128 stands for zero in the data rows.
Every row has a hidden score. How much higher is the second row's score than the first row's in each pair? 20 means about the same, 40 much higher and 0 much lower. The score is a weighted sum of the row's numbers plus the product of two more (or one squared), each taken from its middle value.
[110  82 132 178 120  65 177 171 118  51 142 179  72 170 173 198 142 127]
[195 122  69 156 122 106 174 172 125 114 122 165 167 157 156 159 116 123] >> 21
[ 66 142 186  63 149 139 115 131 125 139  82 115 104 123 127  39 112 129]
[161  70 132 106 113 178  77 138 113 130 199  76 100 156 113 154 121 134] >> 18
[ 97 181 173  86 174 199 104  20 115 176  95  69  87 100 135 110  66 165]
[125 152 110 147 110 155 155   9 132 207  74 117 163  59 142 100 113 176] >> 14
[125 130 149  92  80 216  98  96 160 179 109  59 156  87  61  99 105 128]
[158 100 112  92 179 164 158 135 144 124  97 102 164  93  73 145 147 115] >> 26
[149 176 203 169 128 204 138  26 117 198  78  85 160  36 121  82  79  68]
[124 141 133  97 184 161 124 168 125 101 127 103  97 115 121 170 189 125] >> 22
[151  82 109 103  67 165 164 140 154 138 119  94 148 101  90 130 140 136]
[178 120  84 167 124 117 134 144 125 146 102 133 182 152 155 149 127 141] >> 23
[ 92 128 164  73 150  96 136 150 119 133  97 111  83 137 136 158 105 125]
[100 101 170 129  78 147  44 105 107 176  53  29 125  56  93  44 152 133] >> 15
[170  93  70 161  96  78 200  67 139 130 111 160 152  74 170 140 142 170]
[ 91 117  77 164 132 127 141 134 121 119 122 150 167 157 181 132  95 140] >> 22
[175 138 180 175 142 103 133  27 123 140  88 106 163 149 149 122 103 157]
[119 163 160 159 207 127 105 130 112 146  57  88 161 101 158  86 137 140] >> 19
[142  88 124  61 140  43 161 189 129  65 171 175  73 149 163 190 222 129]
[135  34 126 103  70 153 130 167 126  84 122 100 112 102 110  83 214 126] >> 13
[119 135 129 120 162 169 117 161 125 120 207 105 109 122 117  80 121 128]
[194  67  69 119  85 107 191 163 144  78 159 200 153  84  66 176 146 127] >> 31
[115 132 157 154 163 101 124 139 135 111 162 126 173 130 164 139 182 137]
[138  60 105 104 160 138 191 168 152 105 221 115 145 143  77 148 180 133] >> 19
[122 125 157  86 189 232 112 102 146 180  54  65 157  73  66 119 118 114]
[ 95 142 146  73 151 176 146  54 137 112 135 111 172 128 135 137  99 162] >> 14
[101 183 166  69 183 129  63 128 119 155 105  87  97  74 138  47 175 125]
[120 117 139 169 161 103 127 148 122  84 166 163  68 124 166 162 197 111] >> 19
[187 126  82 155 114 129 125 130 128 124  77 178  81 152 152 164 134 115]
[152 148  95 134 111 145 130 129 128 178 110 111 164  53  45 116  95 147] >> 9
[176  58  77 102  70 138 172 154 128  60 154 119 155 110  89 170 156 117]
[100 127 162 133 166 141 114 134 127 116 168 146 166 127  51 140 167 112] >> 15
[ 91 171 181 173 180 166  68 111 133 179 106 107  81  96 150 126  46 116]
[143  88  97  63 146 123 190  80 115  71 191 159 163 148 143 172 223 141] >> 23
[ 56 159 104 149 148 168  92  97 130 185 111 114 178 123  34 131  82 118]
[134 162 119  76 100 152 123   6 136 196  84  94  99  49 115  34 135 155] >> 27
[108  87 137  69 119  57 184 176 114  92 109 160 159 165 152 162 129 140]
[181 103  72 154 124 117 150 141 123 104 112 154 163 173 151 162 126 130] >> 19
[ 85  84 150 156 113  88 184 152 136  88 115 171 167 172 146 177 136 136]
[113  88  53 138 114 108 160 149 136  81 156 211 165 177  77 174 131 115] >> 21
[118 172 161  98  80 110  78 136 124 147 123  64 115  84 126 139 149 135]
[ 85 173 181 147 161 162  86 123 132 147 150 110 170 104  48 109 153 113] >> 12
[154 170 182  63 135 146 122   4 106 192 146  73  94 140 105 129  95 151]
[110  84  42 157 110  95 163 169 115  81 155 193 154 185  55 158 137 123] >> 19
[ 91 201 173 109 178 209  98 135 102 169 186  60 105  89 110 134  72 143]
[ 62 178 191 166 145 154 109   7 137 203 106  68 164 119 148  86  76 158] >> 18
[131 184 119  69 128 161 137  12 120 196 154  79 192 156 127 108 108 168]
[ 70 187 190  71 166 163  90 106 116 162  67  72 111 115 123  37  59 124] >> 23
[179 101  78 145 105 102 168 170 127 120 127 138 148  78 158 146 134 141]
[ 96 137 146  58 151  71 132 155 119 114 114 118  78 143 148 152 118 148] >> 22
[ 87 176 181  65 164 140  96 123 132 165  94  80 103 110 134 136  73 129]
[ 79 155 171 146 164 162  92 102 125 135 163 129 173 115  46 131 163 127] >> 13
[106 154 184 138 177 150  95 113 140 140  67 134 158 112  61 128 156 122]
[192 105 146 164 139  99 156 147 118 118  90 134 187 185 155 149 131 147] >> 20
[134 114 134  65 163  69 128 154 137 100 159 122  85 118 154 155 203 121]
[ 99 163 148  81 182 197 115 140 112 149 107  88  90 111 125 118  76 155] >> 12
[ 87 123  85 141 129 133 129 140 125 111 148 153 167 152 188 156 105 110]
[200  84  47 159 117  74 174 171 139  71 138 195 166 196 168 181 148 119] >> 30
[112 118 164 151 132 129 108 118 130  97 134 156  90 118 183  77 197  92]
[ 87 149 170 162 171 134 105 136 112 146 150 109 172 128 160 116 165 138] >> 9
[ 84 116  75 153 125 128 102 124 135 106 134 167  79 140 152  63 114  98]
[164 124  85 147 111 121 164  43 128 168 109 143 160  45 152 100 119 166] >> 15
[149 123  94 131  89 140 142 130 123 155  76 172 166  70  48 141 117 113]
[185 169 181  97 144 104 124 140 118 150 147  75 103 134 108  49 105 144] >> 10
[179  90  71 173  98  80 183 174 128  95 213 175 158 203 160 181 153 135]
[157 118 107 123  93 166 130 110 130 151  91  55 160  61  55 138 120 125] >> 21
[ 57 177 113 158 150 178  80 100 138 195  58  94  94 137 135 132  77 123]
[164 117 121  79  91  71 110 166 128  68 190 137  93  96 136 170 177 111] >> 31
[ 73 165 189 182 165 158  70 111 135 170 100 101 104 120 138 145  60 121]
[115  97 138 170 123  92 144 161 136  62 138 157  85 149 152  95 131 103] >> 27
[180 103  87 147  96 146 139 139 119 117 204 170  80 180 177  60 143 113]
[161 134  81 158 102 104 145 155 117 141 183 143 183 170 144 156 155 134] >> 8
[143 118  95 159 106 125 151  58 119 152 183 135 155  66 155 135 131 156]
[129 103 140 159 122 112 122 132 127  77 170 185  81 150 162 180 208 100] >> 31
[ 98 115  73 151 112 116 143 138 132 111 128 159 166 157 174 162 109 130]
[174 143 104 158 139 169 102 119 132 160  98 114 175 144 157 136  79 115] >> 24
[ 69 173 111 143 154 198  66  82 138 164  89 112 103  98 159  25  58 108]
[171 114 100 117  97 151 144 136 152 154 151  55 145  60  57 106  97 130] >> 18
[189  68  60 138  78 103 174 171 131  70 129 204 156 206  71 200 148 103]
[115 180 177  75 171 141  73 129 113 139 105  90  97  89 131  38 165 121] >> 11
[155 193 109 173 142 185  69  98 124 200  57  92 115 108 123  21  76 124]
[149 162 109 165 111 144 131  19 127 182  72 111 175 135 144 105 100 152] >> 15
[118 144 151  63 153 128 109 126 124 121 126 131  82 136 138 159 196 123]
[108 150 180 158 165 166  73 120 121 118 136 142  84 112 155  53 169 110] >> 12
[103 107 150 162 134  92 138 147 129 121 177 142 157 172 178 130 105 132]
[180 135  75 175 120 134 118 116 122 126  73 133 183 146 151 135 110 126] >> 29
[177  43  85 111  52 129 178 151 149  75 215 131 157 112  75 203 182  97]
[ 99  69  53 138 123  92 150 149 132  63 158 200 160 175 172 191 135  96] >> 23
[103 157 161 170 161 120 107 136 128 121 136 117  79 135 165 159 191 111]
[110  83 140 172  98  72 158 169 133  61 128 194  63 176 166  94 158  99] >> 30
[158 143 108 137 120 167 113 112 133 160  71 123 157  46  35 105 105 130]
[142 135 124 108 119 199  85 104 137 152 106  54 158  46  59 120  84 105] >> 16
[114 121 151 175 139  93 112 136 126 110 138 153  81 139 148 169 113 126]
[149 169 109 176 141 153 104 119 135 213  70  96 169 140 142 108  91 152] >> 14
[115 133 144 180 153 119  89 120 130 106 135 150 102 129 145  73 195 100]
[ 95 190 164  99 182 220  91 144 110 155 125  52  97  96 101 129 166 144] >> 12
[158 166 110 145 119 169  94 124 127 187  55 102 175 149 134 117  82 145]
[103  85 137  70  99  78 167 164 131  70 124 175  70 191 155 199 155 116] >> 30
[106 106 132 107 159 178 143 121 148 150 136  74 176 114  43  69 166 115]
[135 122 103  69  95 144 130 134 127 160 115 119 107  54 145  80 151 127] >> 33
[ 66 186 201  60 156 164  88 113 111 187  44  80  92 113 132 131  81 135]
[ 97 107 145  58 129  74 149 168 126 107 106 153  79 180 154 164 140 136] >> 23
[173 155 175 169 131 119 131 132 126 151  93 111  74 142 129 124 109 136]
[177 133 103 122 127 151 117 123 123 135 122 140 178 162  55 145 106 127] >> 22
[108  75 137 153 121  63 165 191 137  70 147 195 157 201 178 171 138 137]
[ 62 168 198  71 148 170  93 111 115 177  64  89  84 119 147 114  88 141] >> 21
[153  76  95 116  56 154 156 141 144  96 106 121 166 100  80 186 163  96]
[102 102 139  60 110  86 149 173 126  79 107 174  81 153 161 193 144 133] >> 29
[ 86 172 199 116 167 202  36  75 147 162  54 119 174 106  61 106 118 100]
[150  68  86 104  46 119 184 148 142  94 128 141 141 121  83 170 169 126] >> 17
[157 182 191  71 140 155  96 115 118 206 177  93  92 133 130 116  93 153]
[148 106  94 120  94 125 157 155 127 157  81 157 145  89  57 123 130 143] >> 30
[170 142 101 182 126 121 128 143 138 148 179 117 177 153 137 137 117 148]
[127 104 110  88 158  57 155 180 126  72 166 152  61 149 134 190 222 120] >> 33
[124  88 131 174 128  96 130 149 133  45 169 181  80 137 174 195 238  94]
[ 92 161  93 149 142 176  90  87 131 135 108 131  90 110 158  51  67 106] >> 16
[ 84 135  91 137 145 155 102 125 124 158 122 132 187 141 161 143  83 110]
[112  96 151 161 114  83 152 156 125  87 128 187  74 178 176 190 130 120] >> 30
[102  42 124 159 170 124 156  82 116 120 181 164 102 126 104 163 126 184]
[104 101  68 173 102 109 141 147 136  83 119 173  97 165 159 100 138 108] >> 19
[ 98  82 144 164  89 135 137  63 219 183  62 117  92  73  71  95  68  78]
[161  90 115  63  62  43 135 175 124  43 238 169  85 127 167 182 195 106] >> 39
[183 116  83 140 113 132 145 154 136 127 137 186 161 169  72 140 110 128]
[ 72 167 181  74 131 138  96 120 131 158 168  84 102 112 113  55  98 115] >> 6
[176 117 117 154  96  66 106 143 117  60 162 153  68  92  81 167 151 110]
[179 105  79 136 114 111 172 152 134 129 126 160 172 180 160 153 131 128] >> 16
[163  48  89 108  59 124 184 146 134  98 103 140 147 122  80 178 166 117]
[ 92 150 172 172 149 157 111 118 123 136 111 114  87 126 138 125  86 120] >> 10
[ 92 141 175 172 146 142 106 127 120 133 108 130  88 113 150 153  89 120]
[109 108  59 161 129 126 120 136 121  97 139 155  86 150 162  80 109 111] >> 21
[102 114 142 165 146  98 152 160 136 100 155 154 175 158 172 147 104 125]
[100  84  59 153 108 106 158 150 136  90 134 181 152 175 169 177 123 132] >> 23
[108 162 159  96 178 198 106 146 120 156 115  71  99  99 123 129 167 152]
[155 104  82 131  89 127 153 154 140 106  97 195 172  86  57 174 151 123] >> 31
[190  74  50 106  76 104 188 160 137  70 165 129 140 102  83 167 158 128]
[129 134 153 147 175 119 107 137 134 102 197 148 157 109  64 149 175 122] >> 16
[ 72 135 156  65 130 113 142 142 127 133  97 130  91 144 135 159 108 146]
[205  91  65 163 112 112 157 146 126  94 107 171 165 190 154 171 142 123] >> 21
[ 66 190 194  63 158 170  95 125 117 194  53  76  90 118 132 102  58 146]
[ 73 126  87 161 120 134 120 124 129 130  79 127 101 137 151  56  98 119] >> 17
[113 149 172 169 170 122  89 133 123 127 125 116  79 122 139 148 166 138]
[141 149 105 143  88 152 136 135 134 168  67 140 171  56  44 119 130 150] >> 23
[121 122 149 141 149 120 112 130 113  92 173 172  65 117 171 164 190 115]
[ 88 159 172  68 175 141  80 122 117 158 109  87 105 116 130 133  68 122] >> 17
[106 111 136  78 144 137 168  75 105 109 146 135 164 148 124 140 108 162]
[178  96  60 165 100  74 173  68 119 109 199 157 162  82 143 144 157 156] >> 12
[116 121 152  73 144 121 122 133 135  90 106 144  99 127 137  76  95 114]
[183  98  65 156 126 110 162 151 128 108 119 164 179 171 152 161 134 140] >> 17
[158 128 124  65  74  97 100 151 130  89 208 123  88  92 160 171 165  99]
[ 90 156 173 151 164 134 112 125 115 147 144 117 181 135 153 102 178 131] >> 9
[198  85  61 148  95  77 194  76 131  98 159 182 155 204 181 151 153 152]
[169  67  75 124  80 109 178 159 138  90 115 102 160  92  76 157 161 120] >> 22
[ 82 178 184 185 174 149  80 114 131 157  99  79  98 108 135 117 161 125]
[ 71 141 186 128 135 146 136 157 134 153 138 123 153 154  51  95  72 151] >> 22
[190  97  59 178  99  90 170 185 131 108  89 178 162 184 160 152 140 133]
[177  71  85 101  75 137 173 140 149 104 141 105 154 102  85 166 145 105] >> 14
[ 79 168 162  97 135  99 103 149 113 148 173  85 100 136 108  30 122 144]
[184 101  77 175 107  95 155 161 135 135 182 151 177 183 167 168 132 143] >> 28
[ 92 102  67 146 109 102 145 156 132  89 131 177  72 171 158 176 129 116]
[ 69 163  95 147 159 180  83 110 127 187 110 104 172 131  29 104  63 152] >> 12
[ 73 162 196 171 173 143  88  99 119 171 101 100 184 122 148 126  60 122]
[177 143 182  63 122 113 128 138 127 148 154  98  94 133 117 151 108 140] >> 29
[ 96 102 144 178 122  92 135 147 140  93 105 169  81 162 139  78 132 110]
[ 57 193 194  69 159 172  77  87 136 171 158  79 120  98 129  36  65 114] >> 7
[ 77 147 182 169 149 140 105 140 127 129 105 140  84 121 146 156  98 120]
[107 118 141  73 132  69 167 164 119  75 218 153  83 160 150  86 152 136] >> 17
[207  70 146 173 113  63 180 181 135  76 127 179 166 177 173 170 158 124]
[133 101 133 172 140  85 128 150 123  62 139 173  84 141 170  90 220  99] >> 16
[ 89 146 168 162 132 110 114 131 126 134 115 118  70 136 147 148  84 135]
[103  90  66 167 102 112 134 137 119  81 125 176  88 163 168  87 147  90] >> 25
[102 178 165 121 190 195 104  34 117 160 107  67  97  85 122 133 173 134]
[107 160 133 128 145 119 172 113 157 133 121 160 125 156 124 134 157 110] >> 19
[ 96  80 144 161 100  68 153 165 132  75 142 182 176 166 162 182 133 122]
[157 120 170  67 131 181 160  62 113 157  89 124 158 175 145 123 139 168] >> 25
[ 98 116  72 174 138 125 135 133 138  81  95 156  94 163 161  74 118 116]
[ 94 128 182 167 143 128 123 133 143 121 113 139  78 135 142 148 102 125] >> 21
[ 69 182 204 170 163 157  93 125 134 190 109  84 179 107 148  90  60 148]
[113  68 130 151 116  78 157 160 130  57 163 193 163 182 175 203 139 117] >> 34
[185 101  80 159 103 111 159 151 133 105 107 148 156 191 158 145 132 142]
[181  42  77 101  49  91 211 183 158  69 157 148 124 127 102 170 159 128] >> 21
[145 109 102 123  96 122  58  56 137 175 131  51 139  83  63  78 116 154]
[ 92 129 163 167 134  87 147 161 111 118 116 140  76 162 139 154 121 137] >> 22
[112 206 177 169 109 134  80 122 116 170  61  58 174  84 155 108 113 150]
[173 108  79 139 111  90 177  55 129 116 139 162 145  80 165 114 127 163] >> 22
[170 170  97 159 139 159 101 133 128 177  65 103  77 135 141 134  86 138]
[100 177 173  66 179 177  48  92 124 146  89  84 137  79 134  75 162  94] >> 22
[ 72 139  93 146 145 177  96 103 139 152 126 141 172 134  44 122  77 114]
[174  86 147  86  85 132 229  85 112 111 160 161 167  86 126 167 175  51] >> 31
[161 180 183  81 141 130 132  15 138 189 171  75  93 134 125 115 100 157]
[155 166  93  62 126 148 126 124 115 175 173  84  89 134 127 114  94 139] >> 22
[113 105 136 163 150  73 151 173 115 109 190 155 153 167 183 143 213 150]
[111 123 147 135 134 108 130 149 130 104 167 151 158 142  40 134 188 115] >> 24
[105 138 172 163 169 133  96 114 131 131 140 133 176 124 164 138 193 113]
[ 84 104 163 119 146 125 132 125 125 129  89 157 149 148  75 107 181 128] >> 29
[178  51  66 122  99  98 182 157 129  85 170 110 132  77  77 158 152 128]
[119 106 130 166 147  82 145 167 114  91 179 147 158 137 176 148 199 144] >> 15
[ 79 140 176 148 136 135 112 149 122 154 136 122 162 159 146 118  83 145]
[102 124 143  68 157  82 145 168 135  86 140 139  80 144 139 162 119 130] >> 31
[188  58  81  97  56 128 168 138 142  82 126 139 150 106 110 175 166 109]
[200  69 132 178  94 124 223  82 123  79 132 197 137 107 160 151 177  45] >> 21
[113 187 172  75 180 149  71 111 118 131 113  92 102  76 143  48 157 103]
[104  92 156 153 121  86 164 174 119  92 127 173 166 168 169 171 132 126] >> 20
[171 158  98  70 125 159  98 112 125 148 160 116 116 126 135  58 101 105]
[186  74  75 120 110 128 153 125 140  99 163  89 152  82  86 162 121 109] >> 18
[128 102 137  67 135  81 132 149 124  87 127 143  87 150 149  88 115  89]
[140  84 110 106 183 133 168 160 136 121 111 103 134  96  78 127 155 131] >> 15
[164 157 124 112 128 214  75  89 136 177 109  27 181  33  80 114  74 112]
[160 139 103 143  91 133 144 132 121 175  90 123 163  45 153 120 107 150] >> 27
[192  59  58 140  69  78 190 190 139  76 134 220 146  98  66 172 175 124]
[120 168 157  88  85 118  74 117 108 133 143  96 100  72 120 155 155 128] >> 15
[171 119  75 166 109 103 152 157 124 142  82 146 173 178 155 147 131 145]
[125 118 139  69 167  79 146 156 125  91 149 136  88 140 159 159 212 133] >> 23
[ 82 149 162  64 131 135 123 129 122 133  95 119  99 134 136  60  89  97]
[ 82 168 165  68 148 152  79 100 113 169  78  87 114 101 142  50  77 109] >> 20
[125 171 148  73  70 114  87 133 116 129 174  93  69 102 142 123 151 131]
[162 135  94 156 115 126 131 133 139 137  68 137 177 157 148 132 121 137] >> 22
[ 72 188 202 176 162 195  44  85 117 168  71  81 112  93 126  46  63  94]
[158 128 126 116  92 182 123 140 137 172 116  51 151  74  73  98  93 148] >> 19
[ 96 145 167 162 167 131  97 120 134 137 135 139  81 135 145 157 178 114]
[111  79  55  67 123  80 147 150 127  86 225 174  80 161 153 109 156 104] >> 22
[145 125 118 118 109 164 127 118 133 155 114  54 154  65  72 110 101 124]
[144 153 123 125 113 171 118 105 138 179  89 124 159  56  57 117 104 129] >> 25
[155 170 205 185 130 143 125  11 111 211  63  71 185 146 130 104  94 171]
[148 176 120 171 146 201  85  97 120 190 159  95 101 118 139  44  89 118] >> 21
[ 76 149 167 164 141 135 121 148 131 175  89 119 186 125 143 127  91 137]
[ 90 162 160  89 152 166 141  36 118 151  87  81  78 114 122 114  91 175] >> 24
[ 53 179 184 184 148 143 109 138 120 178  89  83 180 127 133 102  73 135]
[ 78 167 180 165 175 144 104 126 110 187 134  96 162 126 141  81 142 153] >> 22
[142 153 103 158 132 169 105 129 135 179 112 112 184 153  45  92  89 146]
[ 78 162 172  89 156 209 120  31 108 169  76  69 177 123 116 108  77 167] >> 20
[182  95  54 174  79  65 188  61 121  96 111 172 154  85 167 165 151 152]
[135 172 140 127  81 243  67  71 133 174  38  26 179  32  51  25  88 100] >> 20
[103 149 143  96 161 156 140  54 116 139 126  89 173 136 120 126  87 168]
[ 67 176 183  81 174 132  85 139 125 184  85  67 102  85 108 126  79 136] >> 25
[194 121  76 150 118 122 136 153 131 132 108 141 158 161 162 139 112 156]
[156 140 106 139 102 178  97 111 125 137 170 158  99 162 166  70 123  94] >> 19
[208  91 141  68 115  47 167 177 125  83 220 164  70 173 149 183 164 137]
[149 178  99  59 139 147 116 114 119 193 167 101  78 136 131 123 103 145] >> 11
[146 152 110  87  86  97 110 124 120  98 188 121 103  92 137 168 156 119]
[158 143  91 159 119 152 112 125 125 156  71 132 173 158 155 137 112 151] >> 20
[ 66 193 189 166 173 188  57  98 123 172  77  95 109 113 139  44  51  98]
[ 90 170 186 175 171 159  81 116 118 163 120 102  90 108 157 123 170 120] >> 19
[180 128  97 117 113 153 104 120 133 134 143  60 157 179  59 127 101 124]
[190 112  79 152 124 105 136 148 143 112 131 170 163 170 161 157 133 126] >> 28
[193 105 161  60 120  82 151 150 124 107 193 154  79 165 147 172 144 153]
[ 87 152 181 172 151 146  98 117 132 137  99 119  91 109 149  42  76 112] >> 12
[103 111 151 178 150 101 156 152 115 114 135 146 166 161 174 133 111 131]
[121 152 154 169  79  94 116 142 125 124  82 127 176  93 166 115 144 149] >> 23
[112  87 141 167 121  76 160 177 121  49 159 177  79 184 167 180 136 115]
[149 169 112  65 133 156 107 124 137 200 122  99 110 136 117  30 112 125] >> 16
[106  86 130 175 141  70 165 160 123  79 140 161  77 159 170 179 141 116]
[ 88 115 179 147 138 118 118 136 111 122 138 162 168 150 174 145  94 119] >> 19
[ 83 122 169 167 130  95 137 148 142 128 134 154 179 155 163 150  98 131]
[ 67 167 169  94 175 136  96 142 115 170 154  74 103 104 119 123  86 159] >> 16
[107 144 152  84 161 125 103 124 117 125  89 111  90 100 136  72 187 108]
[115 129 155 147 167 130 111 135 125 117 201 140 180  96  57 142 175  87] >> 12
[157 178 203  58 145 146 109  13 127 211  58  81 183 125 129 111  83 167]
[ 95 177 174 155 166 151  85 120 124 146 130 105 181 112 137 117 157 126] >> 3
[176  75  87 116  56 134 139 140 138  89 112 123 153 101  81 192 167  99]
[177 137  97 151 111 146 113 121 129 140 182 139  84 148 152  65 119 121] >> 15
[ 92  90 135  63 119  73 177 179 114  89 122 146 179 165 165 156 133 146]
[116 127 120  94 168  86 119 143 126  94 101 122  94 119 132  80 198 112] >> 25
[214  74  48 169 113  69 178 183 130  61 121 190  68 185 164 190 158 124]
[106 120 136  93 117  71 139 166 129  82 175 149  86 152 136 105 149 120] >> 10
[184 124 160 179 127 102 142 156 114 127  99 139 168 164 156 134 116 135]
[122 127 144  71 173  89 129 166 127 101 148 143  72 136 149 148 183 129] >> 21
[149  85 100 113  89 149 140 143 136 139  91  59 156  75  76 133 144 141]
[160 122 112 155 113 154 122 127 125 154 186 146 188 175 159 153 105 126] >> 18
[ 74  69 158  58 117 211  66 130 142 184 140  94 142 161 102 124  72 146]
[167 166  99 154 130 173  97 121 123 161 173 126  98 140 147  40  78 115] >> 27
[184 108  80 144 105 137 137 136 135 129 115 156 159 168  52 130 124 123]
[ 73 129 170 178 149 123 133 142 129 133 101 125  75 149 141 134 106 145] >> 12
[144  91  80 144  67 126 167 163 141 109 173 192 161  96 160 159 160 131]
[148  44  99  89 167 145 191 155 138 111 128 134 133 127  82 150 178 106] >> 23
[ 91  70  50 136 119 102 154 170 150  89 180 188 149 168  69 160 115 131]
[196 102 103  69 100  66 232 157 112  30 124 161  84 226 182 198 159  90] >> 32
[ 66 200 175  84 173 241  91 117 127 201  72  50  83  97 111  98  63 172]
[193 111  68 142 102 142 133 129 128  95 115 191  70 172  59  75 122 105] >> 37
[104 104 146 144 146  90 151 169 137 105 196 177 155 149  51 122 222 146]
[ 80 188 186  81 165 154  79 105 134 168  56  90 114  91 124  34  85 119] >> 24
[199  60  64 107  93  99 157 159 143  60 167 122 148 211  80 162 151 113]
[ 97 152 147  82 157  95 124 145 127 138 111  98  83 111 127 152  90 139] >> 20
[108 185 182 163 195 179  37  99 127 151  51  99  83  77  55 115 127 108]
[ 61 182 188 168 157 158  83 112 130 185  96  85 194 105 149 110  59 150] >> 6
[ 86 154 162 169 137 136 108 132 129 128 101 135  73 122 154  62 111 127]
[140 128 111 111  85 213 113 108 140 161  57  50 174  52  70  45 120  94] >> 20
[122 113 151 153 146 120 112 131 125  81 159 164  89 122 177  82 181  96]
[ 78 157 182 193 169 133 104 126 108 173 116  84 186 109 122 114  59 152] >> 9
[185 108  52 170 124  99 156 149 127 112 113 144  65 168 161 149 124 130]
[ 70 207 182 107 174 220  85 117 117 185 168  58  98  88  95  27  59 152] >> 6
[162 148 105 148 113 168 120 116 141 170  90 140 170  33  54 118 110 136]
[105  71 125 178 126  52 173 192 119  67 141 168 164 181 167 181 143 134] >> 19
[141  49 131  96  90 172  93 144 112 110 146  76 102  76 126 154 153 119]
[176 110  81 154  98 123 146 152 121 122 208 159  86 143 158  64 147 125] >> 21
[118  89 135 159 127  91 157 168 146  74 157 197  83 170 168 194 143 114]
[154 178 191  71 147 152 103 130 129 197  69  77 185 133 129  99  81 156] >> 17
[ 89 172 155  89 156 190 120 159 124 150  95  89  90 109 117 135  86 148]
[194  72  85 132 111 137 137 140 123  81 157 193 165 185  90 180 123 103] >> 34
[ 94 100 137  71 128  79 127 150 136  66 115 182  97 151 146  97 134  98]
[211  77 132 157 107  61 197 181 135  72 139 176 155 200 172 153 147 138] >> 18
[106 118 161 167 150  92 132 153 119 104 156 141 168 151 156 137  97 154]
[169  84  75 148  84 101 184 160 147 112 202 184 138  97 158 167 156 138] >> 22
[158 179 103 168 140 175 114 124 129 170  63 101  81 129 139 129  74 128]
[170  58 129  64  71 170 147 130 143 108 166 139 130 115 102 143 135  97] >> 28
[105 148 174 176 158 123 109 141 128 136 135 113 177 120 142 125  64 129]
[108 135 162 172 141 123 134 141 129 128 136 132 165 147 160 132  98 136] >> 20
